In each game, the first row plays the second. By how much does the first row win? 10 means about a draw, 20 a big win and 0 a big loss. Wins can go round in a circle. Each row has two weighted sums of its numbers, A and B, taken from their middle values. A row wins by its A times the other's B, less its B times the other's A.
tensor([ -5,  15, -26, -38, -23,  15,  44,  58,  41,  29])
tensor([ -3, -47,  31, -19,   0, -19, -40, -38, -18, -12]) -> 12
tensor([ 28, -16,  42, -32,  41,  40, -37, -39,  32, -22])
tensor([ 31, -39, -29,   4, -18, -43,  10, -33,  -5, -14]) -> 6
tensor([-47, -25,   5, -39, -23, -26,  31,  40,  35,  53])
tensor([  2,  35, -25, -13,  42,  35,   9,  41,   0, -30]) -> 15
tensor([ 13, -29,  12,  42, -42, -44,  48, -19, -26,  21])
tensor([ 26, -25,  62, -26,  23,  31, -35, -30,  20,   0]) -> 12
tensor([ 38, -22, -22,  21, -32, -35, -19, -51, -50,  34])
tensor([-42,  43,  27,  44,  26,   3, -32,  41, -10,  -9]) -> 9
tensor([-27,  36,  25,   2,  41,  38,   5,  27, -11,  24])
tensor([ -9,  11, -25, -31, -35,  12,  46,  47,  39,  21]) -> 1
tensor([-51,  50, -16,  32,  40,  34,  35,   4, -18, -11])
tensor([-54, -11,  37, -35,  25, -21,   8,  47,  25,  31]) -> 10
tensor([ 31,  31,  24, -13,  37,  42, -29,  17,  30,  -1])
tensor([ 24, -17,  58, -22,  13,  11, -32, -39,  23,  -5]) -> 6
tensor([ 31, -39, -25, -18, -33, -42,  -4, -51,  -5,  -6])
tensor([-24, -30, -16, -26, -42, -35,  38,  27,  10,  40]) -> 12
tensor([-35,  47,  10,  42,  44,  43,  22,  -3, -15,   5])
tensor([-14, -35,  38,   8,   0, -13, -43, -47,  -1,  -3]) -> 8
tensor([  9, -47,  62,  -6, -16,   2, -38, -45,  11,  12])
tensor([ 37,  17,  15, -25,   7,  38, -34,  17,  43,  -8]) -> 19
tensor([ 39, -31, -27, -14, -37, -27,  21, -15,   8,  21])
tensor([ 16, -12,  -4,  49, -34, -36, -46, -25, -51,  10]) -> 11
tensor([-39, -14,  21, -38, -14, -15,  20,  43,  28,  35])
tensor([-49,  48, -28,  50,  44,  31,  35,   3, -19,  -7]) -> 9
tensor([-51,   3,  51, -36,  33,  -2,  -1,  51,  29,  10])
tensor([ 33, -20,  -8, -29,  15,  -4, -30,  -2,  21, -14]) -> 11
tensor([ -4,   7, -13,  70, -39, -25,  43, -38, -39, -28])
tensor([-40,  25,  52, -32,  43,  16,   3,  41,  30,   7]) -> 7
tensor([ 29, -19,  -7,  28, -28, -42, -32, -41, -46,  42])
tensor([ 36,   3,  33, -29,  57,  39, -54, -24,  37, -23]) -> 11
tensor([ 27, -35, -19, -31, -33, -25,  35,   2,  10,  38])
tensor([ 39, -27, -22, -29, -46, -13,  20, -12,  10,  32]) -> 11
tensor([ 34, -30,  -9, -31, -28, -14,  46,  10,  18,  14])
tensor([ 12, -12,  -5,  45, -46, -39, -42, -41, -49,  23]) -> 11
tensor([ 37,  -4, -32,  25, -37, -39, -17, -49, -53,  31])
tensor([-34,  20, -28,  53, -39, -13,  19, -17, -36, -27]) -> 10
tensor([-54,  34, -11,  50, -10,  -8,  -2,  -4, -49, -29])
tensor([-36,  48,  15,   8,  38,  47,  -3,   0,  10,  30]) -> 4
tensor([  8, -15, -18,  38, -14, -40, -47, -40, -39,  -7])
tensor([ 35, -29, -22, -22, -30, -29,  30,  21,   5,  29]) -> 9
tensor([ -3,  -9,  -4, -32,  -3, -10,  36,  40,  32,  10])
tensor([-61,  44, -22,  48,  35,  20,  39,  22, -28,   3]) -> 11
tensor([ -5,  17,  -2,  58, -36, -31,  33, -30, -56, -28])
tensor([-50,  48, -15,  53,  40,  38,  33,  24, -17,  -2]) -> 7
tensor([ 39, -24, -26, -10, -23, -32,  -5, -42, -14,   0])
tensor([  7, -15, -18,  49, -23, -37, -51, -32, -44, -16]) -> 8
tensor([ -2, -19, -15,  47,  -9, -37, -53, -14, -43, -19])
tensor([ 23,  32,  12,  -2,  27,  43, -49,   6,  19, -44]) -> 6
tensor([-36,  26, -24,  51, -31, -20,  43,  -8, -50, -37])
tensor([  5, -24,  26,  -8,   8, -19,  36,  28,  27, -11]) -> 15
tensor([-36,  23,  39, -25,  39,  21,   1,  19,  37,  -3])
tensor([-46, -17,  28, -35, -23, -15,  18,  50,  25,  34]) -> 10
tensor([-21,  45,  32,  53,  24,  20, -35,  44, -26, -11])
tensor([-53, -15,  33, -36,  -7,  -5,  15,  43,  41,  25]) -> 6
tensor([-15,  52,  11,  34,  39,  24,  15,  -3, -10, -14])
tensor([ 30, -22, -28, -38,  26,   7, -27, -33,  35, -22]) -> 11
tensor([ 27, -31, -22,   2, -19, -31,   8, -37, -12, -17])
tensor([ 24, -26,  13, -31, -34, -15, -36, -56,   7,  16]) -> 14
tensor([ 19, -17,  58, -28,  15,  33, -44, -41,  35,  -7])
tensor([ 31, -47, -19,  18, -20, -35,  26, -29,  -4,  -5]) -> 5
tensor([ 36, -39, -27,  -1, -46, -33,  14,  -7, -15,  24])
tensor([ 31, -24,  -1,  -5,  19,  -3, -38, -27,  30, -35]) -> 8
tensor([ 28, -29, -22, -15,  31,   5, -31, -24,  25, -31])
tensor([ 12,  41,  23,   1,  23,  33, -47,  38,  23, -32]) -> 12
tensor([ -4, -23,  -7,  31,  -6, -28, -48, -23, -40, -14])
tensor([  5, -40,  18,  38, -24, -40,  39, -17, -33,  11]) -> 15
tensor([ 32, -35, -20,  23, -23, -39,  13, -22,  -4,  -7])
tensor([ 22, -17,  -7,  46, -33, -44, -48, -36, -41,  20]) -> 9
tensor([-38,  50,  21, -10,  36,  37,   1,  12,  22,  15])
tensor([ 27, -24, -24, -15, -26, -33,  -8, -39, -13,  -2]) -> 9
tensor([ 19, -30,   8, -27,  -5, -14,  40,  26,  15,  -8])
tensor([-41,  36,  13,  -8,  57,  37,  15,  10,  16,  26]) -> 11
tensor([ -9, -10,  -3, -31, -19, -10,  38,  35,  39,  -5])
tensor([ 31, -18,   2,  33, -33, -43,  39, -42, -47,  22]) -> 9
tensor([-45,  58,   6,  30,  20,  40,  35, -12, -22, -40])
tensor([ 13, -13,  -6,  38, -45, -48, -44, -32, -56,  34]) -> 8
tensor([-49,  52,   0,  10,  35,  40,  30,  -6,  -5,  51])
tensor([ 43,  15,  23, -40,  19,  38, -31,   4,  35,  -6]) -> 12
tensor([  4,  41, -23, -24,  37,  46, -14,  41,  12, -35])
tensor([-43, -38,  -7, -32, -42, -25,  30,  45,   6,  41]) -> 8
tensor([ 30, -36, -13, -13, -17,  -4, -33, -27,  20, -26])
tensor([ 32,  16,  18, -18,  24,  33, -32,  20,  31, -10]) -> 14
tensor([ 37, -36, -21,   9, -15, -34,  11, -33,  -9, -17])
tensor([ 30, -26, -19, -20,  19,  -4, -26, -32,  18, -25]) -> 13
tensor([ -6,  -3, -33, -47, -17,  -4,  39,  44,  29,  17])
tensor([-42,  51,  -3,  21,  48,  42,  15,   3,   2,  27]) -> 6
tensor([ -8, -29,   5,  16, -16, -26, -50, -30, -30, -10])
tensor([ 36, -13, -24,  30, -41, -37,  11, -46, -51,  33]) -> 10
tensor([ -5, -16,   3,  -7,  -2,  -4,  43,  60,  40,  -1])
tensor([ 42,  19,  15, -27,  44,  36, -54, -19,  37, -40]) -> 10
tensor([-39,  36,  35,  -4,  39,  43,   0,   8,  15,  20])
tensor([ 46, -29, -23, -30, -36, -25,  36,   1,  13,  35]) -> 9
tensor([ 19, -28, -32, -34, -48, -25,  27,   0,   3,  28])
tensor([ -9, -13,  12, -40,  -5,  -8,  40,  34,  31,  -8]) -> 11
tensor([-45,  55,  17,  30,  34,  43,  12,   3, -15, -20])
tensor([-48,  -6,  38, -43,  36,  10,   0,  42,  35,   7]) -> 11
tensor([-17, -39,   7,   7, -35, -37,  38,  -6,   2,  45])
tensor([  8,  27, -22, -21,  47,  46,  -7,  39,  18, -39]) -> 12
tensor([ 45, -21,  -6,  37, -23, -39,  17, -25, -44,  19])
tensor([ -7,   9, -19, -25, -20,  16,  41,  48,  33,  22]) -> 8
tensor([-30,  39,   8,  -6,  34,  42,  10,   2,  20,  29])
tensor([  8, -35,  30, -12, -18, -10, -45, -35, -12,  -7]) -> 8
tensor([  0, -18,  -8,  36, -15, -57, -50, -32, -43,  -8])
tensor([  9, -28, -24,  23,  -6, -54, -64, -24, -32, -43]) -> 10
tensor([ 31, -32, -24,  -5, -30, -32,  25, -14,   2,   8])
tensor([ 27, -15, -17,  28, -30, -35, -12, -40, -40,  25]) -> 10
tensor([-50,  50,   9,  28,  23,  38,  29,  -3, -20, -24])
tensor([ 40, -35, -23,  -1, -27, -26,  20, -33,   9,  -8]) -> 12
tensor([ 45, -51, -11,   0, -30, -30,  19, -25,  -3,  -5])
tensor([ 21, -23,  12, -19, -38,  -8, -41, -37,  18,   6]) -> 15
tensor([-16,  53, -31,   8,  21,  43,  20,  47,   5, -24])
tensor([ 13, -36,  14,  30, -40, -47,  41, -27, -29,  20]) -> 13
tensor([ 20, -32, -27, -30, -31, -33,  27,  -5,  -2,  30])
tensor([ 36, -15, -11,  29, -41, -36,  25, -41, -45,  23]) -> 10
tensor([ 37, -35, -22,   0, -34, -32,  17, -19,   8, -10])
tensor([ 25, -19,  49, -33,  25,  34, -46, -37,  19, -10]) -> 10
tensor([ 21, -33,  11, -31, -32, -17, -35, -44,  11,  11])
tensor([ 43,  44,   4, -12,   9,  29, -45,  23,  13, -41]) -> 13
tensor([ 19, -36, -29,   7, -21, -30,   6, -48,  -6,  -9])
tensor([ 12, -30,  59, -31, -11,  11, -37, -45,   5,  -1]) -> 8
tensor([-62,  55, -25,  40,  38,  29,  37,  12, -38,   0])
tensor([ 41, -27, -29, -29,  29,  16, -32, -28,  22, -41]) -> 11
tensor([ 14,  45,  24,   8,  20,  34, -46,  30,   6, -33])
tensor([  2, -20, -11,  43, -10, -42, -41, -15, -41,  -8]) -> 19
tensor([ 36, -19, -21,  27, -39, -39,  -5, -43, -41,  33])
tensor([-30,  38,  -9,  35,  31,  29,  46,   1, -31, -12]) -> 10
tensor([-40, -32,  -8, -25, -35, -31,  36,  33,  13,  50])
tensor([ 39, -29, -24,  30, -43, -45, -27, -40, -49,  38]) -> 11
tensor([ 42,  16,   7, -27,  32,  47, -43,   9,  40, -33])
tensor([-40, -40,   5, -28, -38, -41,  42,  28,   8,  45]) -> 10
tensor([ 16, -28,  -5, -26, -13, -23,  40,  18,  22,  -1])
tensor([-41, -36,   3, -26, -38, -28,  44,  40,  15,  34]) -> 10
tensor([ 41, -29, -15, -19,   4, -10, -33, -40,  18, -10])
tensor([ 23, -36,  -5, -20, -25,   1, -42, -33,  10,   2]) -> 13
tensor([-46,   7,  52, -38,  48,  19,   1,  37,  37,   9])
tensor([-33, -40, -14, -53, -27, -26,  42,  39,  19,  47]) -> 9
tensor([ 26, -35, -10, -16, -32,  -7, -32, -30,   5,  -7])
tensor([ 39, -29, -22,   2, -30, -37,  19, -30,   3,   3]) -> 8
tensor([-52,  -8,  38, -31,  13, -10,   7,  39,  24,   6])
tensor([  8,  48,  27,  10,  34,  34, -44,  43,  18, -31]) -> 5
tensor([-34,  42,   4,  11,  30,  38,  14,  -3, -11,  28])
tensor([-27,  43, -26,  20,  38,  46,   2,  50,  -3, -28]) -> 14
tensor([-45,  10,  53, -46,  42,  14,  -1,  51,  34,   0])
tensor([ -4, -38,  12,   6,  -7, -21, -44, -37, -30,  -9]) -> 15
tensor([ 34,  31,  17,  -8,  49,  44, -28,  24,  27,  -2])
tensor([-39,  45, -12,  32,  43,  38,  16,   4,   0,  30]) -> 6
tensor([-17, -37, -10, -13, -38, -38,  39,  18,   9,  41])
tensor([ -8,  45, -20, -11,  42,  48,   5,  45,  13, -57]) -> 12
tensor([ 10, -19,  -8, -25, -28, -24,  45,  30,  15,  11])
tensor([ 21, -23,  18, -31, -35, -13, -26, -36,   2,  14]) -> 10
tensor([ 26, -17, -16,  29, -36, -49, -21, -40, -40,  41])
tensor([ 20, -25,  -4, -24, -21, -10, -33, -27,  15,  -6]) -> 10
tensor([ 21, -32,  -7, -17,  -3,  -7, -30, -20,  23, -11])
tensor([-42,  49,  10,  36,  22,  28,  31,  -5, -12, -30]) -> 8
